Each path below is one point turned by a fixed rotation once a step. After each direction that follows a path, write how fast that rotation turns it, in degrees per step (0 if it stays still).
Each turn is a multiple of 5 degrees from 10 to 175, or 0.
Each row of a path follows its step; steps can be skipped.

step 0: [ -4   8   6 -19   0  -2  -4  13  -4  13  13   4   0   4   6  10   4  -2
  18  12  -1  -1  -7   6  -2   4 -17   2  -5  -5  -7  -6]
step 1: [ -4   4   6  -5   1  10  15  10  -1   7  10  13  -1 -16   6  -3   5  -2
   9  14  -6   3 -17   1   6   5   8  10   5  12  -1  12]
step 2: [-15  10   5  -8   0   6   7  -1  -4  18  -6   8 -10  -3  -5  -4  -3  -3
   8  13  -8   3   7  18   4   3  -5 -10  16   2  -4  -6]
step 3: [ -6  -7  13 -14  10   7  -4  -3   5   3  -5  10   3  -2  -5  15  -3   0
  15   0  -1  -7 -15  11   6   6  -1  11  18   3   7  -2]
step 4: [-18  14   5   8   2  13   7   2  -5  -1  -5  -2   3  -8  -5  -6   5  -4
  -3  -2  -1   1 -12  10  16 -14  -2  12  16   1   6  -6]
step 5: [-17   8  -2  -3  11  -2 -10   8  -2  10  -9 -15   3 -10  -4  11 -14  11
   8   7   4  -5   6   3   9   1  -3   3   8   1  11 -13]
step 6: [ -8   4 -10  -1  -1   4  -6  11  -6   2  -4   6  23   3   5   8  -1  -2
   4   6 -11  -4 -15  -9  14   0 -10  14   1  -7   7  -6]
step 7: [ -7   6   2  11   9   2   9   9 -15   3   1  -4   0 -20   4   6  -1   3
  -6  19  -9  -2   0  -4  16  -1  -5  -9   0 -10  10   6]
step 8: [ -4   5   7  -2   2   2  -5  17  -5   8   3   2  -3   5  -1   5 -14  -4
  14   1 -18   0  -4  -5   3  17 -13 -12   0 -13   9  -6]
step 9: [  8  -2  12  -9   4   4  14  10  -5  -9   4   5   1 -13  -3   0   3  -7
   9  -1 -25  -6  -4  -9  18   4   6   7   5  -3   0   0]
[-5 -6 -2 -6  0 -4  3  3  2  4 -2 -1  4  0  2  1 -6 -2 -3 -6 -6 -2  6  4
 -3  1  1  2  0 -3 -4 -1]  120
[ 2  3 -3 -2 -3 -2 -2  2  1  1 -4  1  0  1 -1 -6 -2  3  3  7 -4  1  5 -5
  2  2  9  6 -1  6 -3 -5]  90
[ 4 -5  6  1  0  3  0 -2  1  0 -6  6 -9  0 -3 -4 -1 -5  0  1 -7  1 -2  2
 -1  6  3 -2  4 -3  1  1]  55
